In the rows, 128 means zero.
Each path below is one point turned by a fixed rotation once a step. After each direction that follows a path, write how fast that rotation turns it, in degrees each step (0 if it stays still).
Each turn is a multiple of 5 degrees from 10 to 175, or 0.
Each row of a path follows its step; steps can be skipped.
Path 1:
step 0: [121 135 119 130 132 125 126 123 117 128 124 142 128 130 123 129 129 129
 125 130 127 119 132 131 119 135 126 128 133 129 128 136 131 130 134 129
 128 124]
step 2: [117 121 131 123 132 131 130 122 130 132 124 122 125 127 120 124 128 128
 133 121 122 120 126 119 129 131 128 131 129 127 133 126 135 128 125 117
 122 131]
step 3: [118 133 125 131 126 126 123 115 122 137 132 138 128 128 123 125 126 127
 134 129 126 128 130 122 132 130 126 128 129 120 127 127 134 127 125 122
 118 123]
step 4: [124 136 127 143 132 126 119 127 119 134 120 135 128 124 120 125 130 127
 129 132 133 133 128 126 124 128 125 133 127 131 136 127 134 123 129 127
 129 124]
step 6: [116 132 129 120 133 138 124 123 122 134 126 127 125 132 126 128 131 126
 125 128 124 118 131 123 136 133 129 132 137 123 128 130 128 137 128 126
 128 122]
step 7: [121 135 119 133 132 131 123 121 126 132 124 134 126 123 125 134 129 123
 120 126 115 129 127 132 131 126 127 128 133 129 132 127 136 130 129 119
 128 120]
step 8: [126 126 131 134 135 128 124 125 129 127 115 129 133 122 130 125 129 122
 130 126 129 125 123 129 129 122 122 123 128 124 140 122 138 124 130 117
 128 125]
step 9: [121 128 135 132 130 130 131 130 118 125 124 129 132 133 126 115 124 126
 128 131 130 119 122 122 130 129 129 129 130 115 134 131 131 132 126 120
 124 130]
step 10: [121 133 122 133 124 136 127 134 122 133 131 133 127 128 124 121 127 126
 126 136 126 131 127 126 135 136 127 130 135 123 129 137 130 127 127 122
 132 118]
step 11: [127 125 128 131 131 132 125 134 125 131 119 125 124 116 125 129 134 121
 130 136 126 130 132 129 127 131 128 128 134 137 130 128 135 129 124 117
 133 118]
step 12: [124 125 134 123 127 123 122 126 122 125 118 125 131 128 130 130 128 122
 134 131 125 119 134 129 123 127 130 124 138 121 129 123 130 131 127 114
 130 125]
step 13: [117 137 129 127 119 129 118 123 121 125 127 127 138 134 125 125 125 122
 121 128 123 127 130 126 130 125 130 127 130 120 133 132 128 130 125 123
 136 126]
[127 125 131 127 132 125 131 130 130 129 127 125 127 126 130 126 127 125
 130 125 129 129 129 127 125 128 126 128 128 127 130 126 129 130 128 128
 129 128]	110
[127 129 126 129 125 129 128 127 130 126 128 125 130 127 128 132 128 128
 132 124 124 126 130 128 129 126 127 130 128 128 129 126 128 130 127 126
 127 127]	70
Path 2:
step 0: [129 128 129 136 130 123 122 125 132 125 134 130 132 128 132 129 133 126
 145 131 129 126 128 123 118 127 127 134 131 132 128 126 134 131 121 129
 116 130]
step 1: [131 126 134 130 125 126 130 133 133 124 129 124 133 125 114 125 127 118
 131 128 123 128 134 121 127 130 117 134 132 124 128 124 134 136 127 133
 121 127]
step 2: [136 132 128 137 128 124 127 134 132 131 134 123 121 131 128 127 126 121
 133 128 127 131 130 128 114 131 129 141 132 126 132 128 136 123 133 128
 124 128]
step 3: [126 130 131 122 120 120 133 134 131 124 131 126 119 130 125 126 138 127
 128 125 122 131 129 128 130 131 124 137 133 126 121 122 143 129 125 131
 127 124]
step 4: [128 128 131 133 126 117 124 132 127 132 137 132 125 129 128 129 141 124
 132 131 125 128 125 125 117 121 129 129 141 131 124 123 128 126 128 124
 123 132]
step 5: [129 124 130 124 124 122 125 125 131 113 127 121 130 132 124 131 132 126
 128 126 120 135 123 119 122 128 122 128 136 124 129 118 130 130 124 134
 122 129]
step 6: [133 130 133 133 124 130 125 125 130 131 139 126 130 132 130 127 121 118
 132 133 123 129 133 127 120 126 130 128 137 129 132 120 136 122 121 128
 121 132]
step 7: [132 127 130 125 127 124 125 133 140 126 126 126 118 130 125 129 125 122
 121 127 122 128 125 125 132 130 121 133 135 130 130 128 140 130 123 133
 119 135]
step 8: [125 134 136 128 122 126 122 130 136 134 136 128 125 132 128 129 133 123
 135 131 128 130 124 120 121 135 137 133 134 135 124 134 134 124 124 127
 122 129]
step 11: [132 125 125 123 122 119 126 126 135 119 129 121 122 128 119 133 123 126
 130 128 121 127 133 128 123 124 126 131 129 131 126 121 142 133 127 127
 120 124]
step 12: [127 137 129 130 130 119 124 131 132 129 146 132 124 128 126 127 128 121
 126 124 131 132 133 123 121 126 131 133 130 129 127 125 134 132 125 125
 119 134]
step 13: [132 126 134 127 123 122 130 129 135 117 125 130 124 127 124 124 130 132
 130 127 133 130 124 123 125 129 131 136 141 121 126 125 135 136 126 130
 117 130]
[129 127 128 129 127 127 129 127 129 132 131 129 129 125 125 129 128 127
 123 128 127 125 131 130 128 125 126 129 130 129 128 128 125 127 130 128
 127 128]	140
[127 128 128 126 128 124 129 129 123 128 128 127 125 126 128 129 131 126
 128 131 124 128 127 128 127 130 129 128 126 129 128 127 128 127 132 127
 131 125]	55
[125 126 128 126 129 128 127 125 130 129 126 128 129 127 129 131 126 125
 128 131 127 126 127 126 130 130 129 129 127 132 129 131 128 127 126 128
 127 128]	35
Path 3:
step 0: [137 124 137 132 128 131 131 128 123 127 130 118 128 124 124 136 125 131
 133 116 132 121 112 114 123 126 128 133 117 123 126 125 121 126 121 130
 124 129]
step 2: [126 129 131 127 117 126 134 122 136 127 120 127 131 136 119 122 125 122
 119 132 131 126 117 131 123 134 133 126 131 117 127 130 130 139 138 128
 123 117]
step 3: [132 129 135 114 136 130 129 118 130 126 136 130 128 125 128 115 131 134
 121 129 117 124 126 117 120 122 136 124 123 132 132 126 120 125 128 134
 127 133]
step 4: [132 124 132 122 119 123 124 121 121 126 116 120 127 133 130 126 121 126
 142 121 130 136 127 127 126 121 134 129 131 138 130 129 133 126 134 121
 138 136]
step 5: [131 125 121 131 128 124 128 128 122 130 134 121 119 126 127 124 126 131
 123 126 118 126 128 132 116 128 122 132 119 122 114 123 140 137 134 116
 126 124]
step 6: [131 134 126 126 137 133 143 119 131 133 128 127 125 130 118 130 133 125
 129 124 131 123 123 130 139 133 134 128 125 140 125 113 124 130 134 126
 125 131]
step 7: [130 131 118 127 129 119 132 125 132 130 121 123 139 125 129 131 141 116
 131 122 123 129 122 125 115 123 131 134 133 133 125 140 120 132 121 128
 133 128]
step 8: [127 127 136 129 123 120 122 137 121 133 124 132 138 116 132 124 128 128
 117 131 132 122 125 128 122 135 137 122 127 134 122 120 135 136 131 128
 130 140]
step 9: [136 143 130 136 128 128 135 118 115 125 129 126 133 137 125 116 125 133
 128 120 132 129 134 125 127 125 128 120 129 130 124 124 132 131 121 134
 127 119]
step 10: [124 129 117 124 130 127 128 124 128 116 122 129 121 128 133 123 135 131
 124 122 131 134 120 141 121 123 117 119 128 135 128 129 123 128 131 128
 123 140]
step 11: [133 113 130 125 120 121 141 132 122 132 133 127 131 133 126 126 131 131
 122 126 132 128 117 123 127 138 118 135 125 134 135 127 131 131 125 126
 140 127]
step 13: [135 140 118 133 112 137 125 121 137 128 130 128 132 121 125 125 132 118
 124 127 136 131 129 137 124 133 127 125 131 130 133 127 132 122 137 127
 137 128]
[128 131 125 130 129 130 129 130 128 130 129 126 127 126 128 132 129 125
 129 129 128 125 131 128 127 126 130 131 128 129 127 126 128 129 129 125
 130 129]	45
[128 124 126 131 131 129 129 127 125 125 129 125 127 131 129 130 126 129
 129 129 130 130 127 129 128 126 127 127 125 127 125 127 128 127 129 130
 130 130]	70
[126 130 129 130 127 127 127 126 128 127 129 128 132 128 128 127 126 126
 124 131 127 128 129 128 127 126 133 126 130 127 128 128 127 127 128 131
 131 129]	65
